In the rows, zero is written as 128.
One turn moves every row onto another: examples first, then more rows asked
Z_333: 155 142 130 149 129 141 117 143 123 102 111 114
Z_736: 117 122 123 126 131 125 127 121 125 87 95 109
Z_492: 156 141 136 144 131 119 107 145 135 111 115 116
Z_659: 127 123 117 143 131 128 130 114 141 110 102 98
Z_667: 126 124 125 133 130 109 129 114 140 91 103 120
Z_900: 131 164 128 139 142 148 137 114 148 109 121 100
Z_382: 98 151 138 123 115 111 123 149 130 108 122 111
Z_396: 122 178 139 132 123 138 127 130 153 119 118 98
Z_824: 113 125 120 127 134 126 126 114 130 89 97 108
Z_193: 100 161 156 130 138 143 120 135 153 86 117 117
Z_746: 125 166 136 156 149 119 143 131 137 111 108 111
Z_31: 98 151 135 127 115 109 123 150 128 109 115 106
Z_550: 95 151 132 134 147 127 125 140 148 76 104 113
Z_142: 99 152 126 126 113 110 120 150 126 99 111 108
Z_627: 123 138 136 124 105 114 126 154 130 101 123 123
Z_317: 135 129 124 144 131 133 126 104 136 107 118 103
Z_205: 136 163 126 132 148 137 130 132 160 114 121 91
Z_131: 153 138 130 147 130 146 116 136 124 98 116 107
Z_218: 129 121 126 135 129 108 134 122 144 99 104 123
Z_490: 135 166 127 128 151 138 122 137 159 119 116 96
Z_316: 136 155 132 128 121 129 91 124 132 106 101 120
Z_118: 131 165 126 141 136 142 138 114 151 111 124 97
Z_133: 116 174 146 138 127 127 132 137 162 111 128 105
Z_89: 108 136 123 138 121 139 124 159 151 120 110 116
Z_227: 155 143 141 142 133 120 108 149 131 108 111 120
Z_252: 156 140 130 149 134 133 115 143 124 100 113 118
Z_583: 103 158 149 126 139 148 114 142 152 84 114 119
Z_822: 139 164 127 132 141 142 133 130 157 115 121 92
Z_55: 132 158 128 123 124 135 129 142 151 66 120 106
Z_625: 114 157 139 126 148 142 115 156 149 79 99 112
Z_266: 106 147 141 131 110 114 126 147 145 114 133 112
Z_947: 146 161 135 131 154 143 108 145 134 99 102 110
Z_661: 93 146 124 126 131 134 128 138 137 76 106 113
Z_857: 149 147 142 133 155 138 106 142 132 95 118 117
Z_14: 117 122 147 121 146 122 126 123 131 97 125 95
Z_107: 128 127 137 128 116 106 121 156 135 110 111 119
Z_719: 99 147 136 132 112 113 130 142 146 112 131 116
Z_811: 114 163 143 125 144 139 113 159 150 82 102 109
Z_903: 103 157 146 129 145 147 113 145 156 84 111 113
Z_827: 121 125 124 133 126 110 129 114 138 93 98 115

Z_142 goes to -> Z_131
Z_824 goes to -> Z_118
Now find these:
Z_333 goes to -> Z_583
Z_903 goes to -> Z_827
Z_900 goes to -> Z_719
Z_947 goes to -> Z_661
Z_659 goes to -> Z_396
Z_746 goes to -> Z_89

One turn moves every row onto another: examples first, then more rows asked
Z_919: 109 135 138 127 125 134 117 137 116 114 139 131 148 152 116 146 130 137 164 103 131 126 130
Z_66: 107 114 127 156 131 122 138 113 136 143 145 124 140 135 114 129 146 124 154 137 165 159 121
Z_805: 132 119 113 138 112 128 150 117 145 119 134 157 151 134 138 116 144 133 131 123 112 128 138
Z_995: 120 127 140 134 117 119 124 111 132 150 130 149 169 135 135 146 150 138 152 113 126 137 128
Z_240: 89 122 143 126 128 133 122 118 142 149 144 135 151 142 120 138 142 130 142 136 135 150 133
Z_28: 118 140 145 146 130 107 115 130 119 134 145 151 128 151 96 138 121 126 142 142 142 142 101
Z_804: 107 126 138 145 116 112 127 160 117 149 130 151 138 135 119 122 125 119 145 112 132 157 115
Z_943: 124 119 131 153 107 118 129 138 128 133 131 133 150 139 123 115 137 118 169 110 156 165 128
Z_238: 134 125 124 165 125 131 136 97 113 129 128 157 162 128 124 109 129 146 134 136 120 138 109
Z_658: 132 127 143 122 125 109 99 129 113 125 142 147 146 163 121 117 125 127 163 129 135 152 127
Z_686: 118 115 140 138 121 145 129 131 131 128 113 127 124 138 116 145 128 123 121 160 147 137 126
Z_800: 170 132 128 134 136 126 124 132 105 125 117 137 136 124 113 120 130 135 146 126 125 133 110
Z_380: 132 122 134 134 99 143 112 106 129 129 124 151 135 138 122 125 125 154 136 131 127 143 150
Z_895: 133 148 117 130 117 157 130 131 118 118 131 125 145 140 97 110 120 118 160 145 136 146 128
Z_20: 120 138 122 145 154 139 131 148 133 134 114 160 140 139 131 111 126 131 128 137 129 142 107
Z_813: 146 155 127 118 114 142 121 126 113 133 127 151 155 134 105 133 125 130 144 144 111 130 114
Z_927: 141 113 121 149 89 126 142 134 150 106 137 148 139 136 119 115 141 125 132 129 137 144 131
Z_319: 132 123 109 159 130 141 149 123 129 135 126 159 150 136 116 131 128 111 111 113 133 125 115
Z_313: 150 132 128 132 144 151 126 111 131 112 131 114 142 131 104 125 142 142 152 136 142 133 123
Z_497: 137 110 119 158 122 138 135 106 139 133 134 147 145 148 106 122 129 108 111 140 152 143 124
Z_911: 137 126 105 127 120 153 125 147 135 116 136 163 137 129 132 126 130 126 157 109 138 156 128
Z_802: 120 108 111 126 125 139 123 129 130 135 133 140 146 158 130 116 140 142 106 140 133 144 134
Z_379: 98 136 125 136 154 126 138 123 113 133 144 136 130 149 113 141 121 116 157 132 132 129 121
Z_395: 130 120 118 143 140 103 134 106 111 124 140 143 144 146 127 123 137 123 179 135 141 135 123
Z_341: 126 130 118 124 134 143 115 117 128 125 133 151 136 118 91 135 143 145 146 153 127 117 118
Z_400: 120 126 131 155 129 104 138 128 114 159 128 157 145 124 126 144 140 134 139 114 131 139 103
Z_286: 124 114 110 139 112 141 130 162 124 124 129 142 140 148 121 126 136 136 108 118 139 143 119
Z_513: 133 124 108 138 131 132 124 142 108 123 125 147 120 119 92 105 124 127 157 144 135 133 119
Z_509: 137 106 116 152 113 147 145 121 119 109 139 136 150 117 118 142 135 110 148 138 149 147 106
Z_531: 130 134 137 158 116 109 127 120 120 113 139 143 145 138 105 150 142 143 165 121 146 123 106

Z_395 goes to -> Z_379
Z_800 goes to -> Z_513
Now find these:
Z_400 goes to -> Z_804
Z_238 goes to -> Z_20
Z_319 goes to -> Z_286

One turn moves every row onto another: examples first, then more rows asked
Z_584: 131 102 134 119 160 130 115 116 123 146 127 119 140 130 132 150 132 144 117 152 123 122 105 127 112 127 122 114 129 126 137
Z_694: 126 109 144 119 147 130 125 116 128 137 144 110 134 138 138 147 134 145 121 148 143 131 103 139 110 140 114 112 123 136 120
Z_768: 122 130 108 116 112 118 121 120 106 134 129 136 128 115 141 112 152 134 132 132 135 142 149 120 117 123 135 147 119 141 118
Z_457: 117 145 143 138 111 120 122 132 112 105 116 123 136 136 110 143 117 129 122 108 116 134 116 126 135 137 128 126 143 110 123
Z_334: 127 105 152 129 116 119 135 123 117 121 115 114 138 107 138 151 151 131 145 119 104 120 135 131 124 118 119 119 142 131 129
Z_714: 132 110 154 132 114 131 136 122 127 130 116 108 141 112 125 140 137 140 151 128 108 107 142 131 122 128 122 114 137 145 137
Z_707: 119 100 123 123 141 117 131 106 134 141 128 118 122 137 111 157 103 116 138 126 118 116 118 124 122 149 138 115 127 112 110
Z_890: 126 138 132 145 123 120 126 139 116 106 122 134 120 155 100 133 118 134 142 111 117 122 111 122 131 143 131 134 132 114 128
Z_734: 135 137 122 126 139 119 118 146 152 125 132 136 149 129 140 123 108 139 137 123 145 140 131 149 126 125 115 148 124 137 136
Z_731: 129 106 140 128 156 135 124 127 138 151 143 118 128 123 128 142 124 148 117 148 126 129 100 122 109 139 113 115 131 130 116
Z_763: 133 99 119 113 127 116 130 109 128 151 133 125 119 97 130 155 122 113 139 128 129 108 130 124 112 145 144 111 124 126 128
Z_630: 116 133 91 135 123 112 129 121 137 131 126 140 105 126 122 145 107 130 130 112 129 147 138 122 150 144 127 138 130 116 128
Z_772: 135 141 125 126 150 136 115 139 144 120 142 140 146 128 135 115 115 135 133 125 147 152 136 147 124 116 124 129 139 136 133
Z_216: 128 120 104 120 115 118 122 123 107 142 134 134 126 116 139 119 141 130 137 130 120 140 153 125 133 106 126 136 101 146 118
Z_213: 137 102 145 133 122 118 126 136 124 131 123 119 118 110 130 132 159 138 147 120 106 112 144 132 107 130 125 120 145 132 137
Z_90: 124 123 117 131 138 97 120 110 152 130 145 137 113 139 113 148 102 115 131 123 145 132 124 123 141 138 135 122 132 112 120
Z_600: 134 132 132 138 116 126 112 106 111 127 148 150 110 118 106 125 131 123 131 147 141 123 111 99 139 130 128 111 128 120 115
Z_30: 131 106 98 112 145 122 135 125 128 145 135 126 113 107 153 146 126 129 132 112 117 139 140 135 110 135 142 114 125 137 132
Z_803: 129 109 143 124 159 135 123 114 129 142 152 119 136 142 130 136 121 149 129 149 130 129 114 124 118 123 118 102 123 139 115
Z_576: 119 130 107 121 118 135 120 128 101 145 130 143 112 120 132 124 144 134 131 125 131 142 162 138 123 114 118 137 117 139 125
Z_671: 121 140 128 142 115 123 133 132 120 105 107 132 123 137 110 128 110 120 133 105 120 124 105 140 135 131 128 130 145 117 127
Z_466: 131 123 127 140 122 132 119 109 108 137 144 145 123 136 111 139 134 102 138 151 151 114 112 119 127 125 124 113 123 108 119
Z_710: 122 144 137 149 118 142 125 131 125 109 112 127 131 133 100 130 110 137 130 115 112 134 118 126 136 143 125 126 150 117 128
Z_821: 130 127 105 113 117 131 125 117 98 129 125 143 122 106 137 110 141 138 144 128 131 129 143 126 131 114 133 133 118 148 129
Z_276: 139 144 131 128 141 123 106 142 147 122 136 150 143 131 124 145 114 139 125 122 137 149 138 137 132 117 118 144 125 132 146
Z_549: 134 134 135 126 141 137 116 135 147 115 137 142 135 129 138 133 119 136 130 118 150 158 128 154 122 126 111 145 130 130 126
Z_309: 130 107 154 137 110 117 137 128 124 138 127 108 113 107 128 145 144 135 137 115 107 114 137 129 120 122 118 110 134 143 131
Z_868: 132 127 118 136 123 123 111 114 115 133 143 146 125 119 107 126 131 99 120 151 138 130 107 111 130 126 135 115 131 110 107
Z_13: 133 125 127 141 116 123 115 106 117 126 145 153 124 127 122 133 140 112 134 150 136 128 107 97 123 133 130 127 120 116 102
Z_251: 129 126 101 137 125 117 132 139 148 134 133 124 122 111 137 146 123 121 134 109 123 148 161 139 129 142 132 123 139 127 138

Z_457 goes to -> Z_549
Z_630 goes to -> Z_251
Z_213 goes to -> Z_584
Now find these:
Z_671 goes to -> Z_734
Z_714 goes to -> Z_803

